[ 97 140 137 134  82 138  94 133 132  93 132 143 137  83] -> (11)
[108  96  62 116 159  84 122 128 143  93 127 136 119 136] -> (140)
[ 81 156 140 142  65 147 140 153  86  79 138 156 149 122] -> (93)
[ 97 136 138 141  84 129 119 126  92 108 128 139 142 110] -> (217)
[116 108  88 114 141 102 126 127 138 103 100 126 116 135] -> (127)
[ 90  91 101 167 124  63  50  62  77 152  73 135 160  55] -> (82)
gone (140): [136 119 122 159  84  93  62 127  96 143 136 108 116] | [128]
gone (11): [140 137 138  82  83 143 132 132 133  94  93 137  97] | [134]
gone (11): [ 97 132 132 137 138  94 140  83  82 137 143 134 133] | [93]
gone (11): [138 134  97  83 132  82 137 140  93 137 143 132  94] | [133]
gone (11): [ 93 133 140  83 143 137  94 132 137 132 134  97 138] | [82]

[150 105 109  86  92 170] : (83)
[150 105 109  86  92  92] : (93)
[ 84 189 141 181 191 110] : (11)
[173 173 162 150 119 193] : (117)
[ 65 165 149 150 167 107] : (168)
[201 145 163 128  87 189] : (215)
[201 200 163  92  87 189] : (127)
[176 203 175 177 113 183] : (52)
gone (117): [150 173 193 173 162] | [119]
gone (127): [200 189  87 163  92] | [201]
gone (52): [203 175 113 177 183] | [176]
gone (168): [149  65 167 107 165] | [150]

[150 128 142 112 149 158 134 139 152 131 115 136 100 107 166 117 120 123
 133 155  91 132  95 149 119 124 142 115 120 118 136 132 129 134 116 119
 118 143 130 128 136 138 139 121 143 123 121 139] : (168)
[165 174 135 124 157 132 123 168 135 126 139 119 119 177 167 130  82 151
 125 125 112 143 129 158 129  77 148 131 137 173 149 119 134 165 169  91
 100 199  85 187 142 124 128 135 117 160 141 118] : (82)
[170 154 109 125 151 136 124 130 113 108 122 147 117 191 146 116 107 128
 123 135 123 136 104 144 131  77 135 134 147 163 129 119 155 170 174  85
 119 199  61 170 140 150 127 133 112 132 127 116] : (127)
[171 163 117 121 158 137 131 135 126 125 109 146 133 165 164 121 105 135
 134 137 100 140 101 151 125  86 142 133 149 154 142 112 145 156 162  91
 116 190  76 167 143 137 136 136 131 148 134 112] : (217)
[167 165 126 122 147 132 120 149 129 121 141 134 119 182 150 128  95 139
 117 127 122 142 122 145 132  81 136 134 136 169 142 125 141 164 169  92
 108 185  80 186 133 134 126 135 114 146 136 121] : (11)
[171 132 117 121 158 137 131 135 126 125 109 146 133 165 164 121 105 135
 134 137 100 140 101 151 125  86 142 133 149 146 147 121 128 154 141 119
 115 173 114 160 130 120 133 136 132 148 145 132] : (179)
[152 145 145 116 149 144 136 149 157 144 114 131 122 109 171 125 109 133
 136 147  83 138 103 152 118 119 142 120 123 123 144 125 124 132 119 118
 117 147 130 143 136 125 139 129 148 141 130 131] : (52)
gone (168): [136 117  95 120 119 121 149 150 112 124  91 143 143 115 129 107 128 136
 155 118 133 128 123 131 142 118 138 139 132 123 120 130 166 100 132 149
 136 116 152 115 139 121 119 134 134 142 139] | [158]
gone (127): [134 170 123 131 132 104 127 116 116 151 150 135 133 125 130 155 170 112
 108 147 135 191 122 199 128 113 123 107 174 119 170 136 154 109 144 127
 163 136 117 124 129  61 119 146  85 140 147] | [77]
gone (217): [164 136 171 126 116 137 165  91 142 134 112 148 134 125 162 151 121 146
 135 109 133 142 105 158 167 133  76 140 125 154  86 156 131 137 145 149
 143 112 131 135 121 137 101 190 136 163 117] | [100]
gone (217): [151 134 121 137 105 154 126 156 116 109 146 136 101 142 163 131 133 137
 143 142 145 125 149  76 167 165 121 190 134  86 131 162 135 125 158 112
 100 171 148 135 133 137 117 140 136 112 164] | [91]
gone (11): [ 95 128 164 136 139 135 141 126 134 120  80 167 182 185 142 125 132 119
 129 121 145 136 134 114 186 165 121 134 149 126 147 146 136  92  81 122
 122 132 169 108 150 169 142 127 122 133 141] | [117]

[105 137 124 154 149] : (179)
[204 136 139 131 120] : (217)
[168 125  67 135 200] : (168)
[ 48 117 162 105 184] : (215)
[167 132 166 129 117] : (127)
[ 48 106 121 122 109] : (82)
gone (217): [120 136 131 204] | [139]
gone (215): [162  48 117 184] | [105]
gone (82): [106 109  48 122] | [121]
gone (127): [132 167 129 117] | [166]

[134 125 127 130 124 126 127 128 127 130 124 124 128 137 126 128] = (168)
[ 51 184 139  73 186 167 113 131 130 184  80 164 163 115 172 116] = (11)
[100 143 133 119 148 140 127 127 132 135 126 147 132  97 146 147] = (52)
gone (52): [143 127 100 132 132 147 140 127 146  97 147 126 133 135 119] | [148]
gone (11): [115 116  80 163 172 131 186 139 184 113  73 184 167  51 130] | [164]
asked: [ 51 184 139  73 186 167 113 131 130 184  80 164 163 115 172 116] | (11)
gone (11): [ 80 163 167 139 186 184 130 131  51 172 184  73 113 115 116] | [164]
gone (52): [148 127 100 132 143  97 127 135 132 146 147 133 147 119 126] | [140]
gone (11): [ 80 184 115  73 186 164 113 131  51 172 139 184 167 163 130] | [116]

[167 193 124 133 164 117] -> (93)
[120 153 115 119 116 134] -> (52)
[109  89  69 121 107 137] -> (11)
[ 99 101 186 101 102 132] -> (140)
[190 118 105 130 154 119] -> (168)
[110 140 139 119  78 130] -> (83)
[ 97  85 157 125  85 134] -> (82)
[129 194 121 112  74 129] -> (127)
[147 101 121 147 209 121] -> (215)
gone (127): [194 129 129 112  74] | [121]
gone (168): [190 105 130 119 154] | [118]
gone (52): [153 116 134 115 120] | [119]
gone (168): [154 190 130 118 105] | [119]
gone (140): [186  99 101 101 132] | [102]
gone (83): [139 130 110 119  78] | [140]
gone (52): [120 153 134 119 115] | [116]

[ 94 144 153 138 129 123 125 124  80 122  94  98 106 162 153  89 148 124
 139  98 138 110 128 143 146 128 100 135 158 140 116 133 129 104  83 132
 104 116 157 113  54 143 135 182 148 119 172 167 115 151 103] -> (83)
[148 103 135 117 122 137 126 131 152 134 122 149 150 112 134 135 106 161
 118 138 125 144 116 104 109 127 144 131 126 131 141  96 138 104  83 132
 104 116 157 113  54 143 136 130 191 120 132 172 110 133 105] -> (82)
[148 113 135 117 122 137 126 131 152 134 122 149 150 112 134 135 106 161
 118 138 125 144 116 104 109 127 144 131 126 131 141  96 138 111 137 146
 154 124 120 137 152 135 122 177 102 133 155 118 135 143 125] -> (117)
[155 110 147 112 117 143 119 130 150 138 101 149 159 103 155 123  99 191
 108 137 137 151 101  90  94 128 128 137 126 141 152  64 142  83 120 161
 161 113 162 137 127 156 130 214  97 136 189 132 132 156 113] -> (140)
[122 128 113 141 133 120 140 128 128 123 152 120 120 138 108 141 147  94
 141 124 124 121 144 144 142 131 124 119 127 119 117 162 114 149 143 104
 109 138 125 123 138 108 116  88 124 121 100 110 130 112 141] -> (179)
gone (179): [128 119 124  94 109 144 141 104 121 128 149 108 108 141 124 162 123 141
 119 140 127 138 122 110 133 138 131 112 144 100 123 143 128 120  88 121
 114 147 124 113 117 120 142 124 120 152 116 138 141 130] | [125]
gone (82): [137 144 141 105 131 149 126 122 109 132 130 103 126 116 144 104 122 112
 125 127 132 157 138 136  83 138 161 134 150 131 104 118 116 117 143 135
 120 148 172 152  96 104 134 133 131 113 106 135 191  54] | [110]
gone (83): [129 151 116  83 167 104 123 172 153 132 129 140  98 138  94  54 124 148
 135 148 153 157 143 115 104 110 119 100  98 138 106  89  94 135 139 146
 182 133 103 128 162 128 116 113  80 124 143 125 144 158] | [122]
gone (117): [134 109 150 138 144 126 131 135 148 146 138 122 112 117 118 125 149 131
 152 131 152 135 137 104 126 127 137 111 137 161 135 122 116  96 124 154
 118 133 120 134 135 122 125 113 144 141 143 102 155 177] | [106]
gone (179): [128 141 138 130 131 141 144 104 128 117 140 124 141 147 141 119 100 110
 142 124 144 114 119 152  88 123 127 124 120 108 120 138 121 133 124 108
 109 120 138 121  94 112 123 122 149 128 116 113 143 125] | [162]
gone (179): [123 149 141 108 100 119 120 152 141 104 138 125 121 117 130 138 121  94
 162 112 128 141 128 122 124 144 116 120 123 141 124 131 138 133 119 143
  88 110 147 124 140 120 114 109 127 124 108 144 128 113] | [142]

[133 148  92 121 149 119  60 109  97 154 156 145 150 113] -> (127)
[130 134  71  57 124 125 122 144 126 114 114 138 126 134] -> (168)
[125 123 141 114  93 127 134 161 142 105 118  72  68 133] -> (117)
[134 124 145 167  74 137 124 132 123 135 146 104  83 118] -> (83)
[127 146 156 167 153 125  74 179 113 145 148  63 137 125] -> (82)
[127 126 140 136 144 140 111 129 119 158 146  93 164 124] -> (93)
[125 123 155  72 199 128 122 133 124 145 119 129 166 140] -> (11)
[131 135  62 178 136 112 113 134 127 116 119 111 161 126] -> (217)
[127 130 206 106 124 132 125 126 130 128 134 121  92 130] -> (52)
[127 133  59  84 121 128 114 107 126 123 121 134 105 129] -> (215)
[134 127 139 154 157 118  88 118 134 134 133 125  98 115] -> (140)
gone (140): [139 125  98 118 127 134 154 115 157 118 134 134  88] | [133]
gone (168): [ 71 130 114 134 126 134 124 114 122 144 126 125  57] | [138]
gone (11): [155  72 199 140 119 128 123 133 166 124 129 122 145] | [125]
gone (52): [206 128 106 130 130 132 121 124 130  92 126 134 125] | [127]

[112 163  88 152  92 165 158 119 102 126 137 129 180 138 114 157 130 112
 125 114 115 118 146 110 124 141 107 123 123 131  85 129 101 167 109  81
 137 133 119 170 124 145 105 134 121] = (217)
[ 98 144  78 161 101 148 137 130 125 142 131 136 159 148 112 160 141  92
 137 119 119 129 145 101 122 138 113 112 126 146  79 129 103 144 104  84
 161 135 143 153 135 165 133 151 133] = (140)
[104 152  86 133 101 144 150 106 132 119 134 149 165 161 108 173 138  92
 130 137 101 122 128  95 123 138 114 144 113 165  50 109  92 130 107  68
 149 133 158 172 148 183 122 132 128] = (11)
[104 152  86 133 114 144 150 106 132 119 134 149 165 161 108 173 138  92
 130 137 101 122 128  95 123 138 114 144 113 165  50 109  92 130 107  68
 149 133 158 172 148 183 122 144 136] = (127)
gone (127): [134 132 137 173 128 158 122  92  50 172 165 152  86 138 148 165 104 149
 144 114 183 136  95 130 161 144 119 122 144 149  92 133  68 133 109 150
 123 101 108 106 130 107 114 138] | [113]
gone (140): [131 145 129 112 112 125 165 113 126  98 133  79 153 160 136 161 137 133
 103 151 161  78 148 104 119 135 143 146 129 135 138  92 137 144 119 122
 101  84 148 101 159 144 142 130] | [141]

[128 210 131 126] -> (179)
[172 101 127 125] -> (127)
[146  95 124 128] -> (82)
[110 104 131 129] -> (140)
[173 146 132 129] -> (83)
[119 206 128 129] -> (215)
[126  56 126 127] -> (168)
[128 129 129 126] -> (11)
[173 146 132 128] -> (117)
gone (11): [126 129 129] | [128]
gone (140): [104 110 129] | [131]

[105 113  89 124 183 182] = (168)
[190  95  48 120 189 121] = (179)
[126  97 103 115 137 130] = (83)
gone (83): [130 137 126  97 103] | [115]
gone (179): [190 120 189  95  48] | [121]
gone (168): [113 182  89 124 105] | [183]
gone (179): [121  95 189  48 120] | [190]
gone (83): [126 103 137 130 115] | [97]

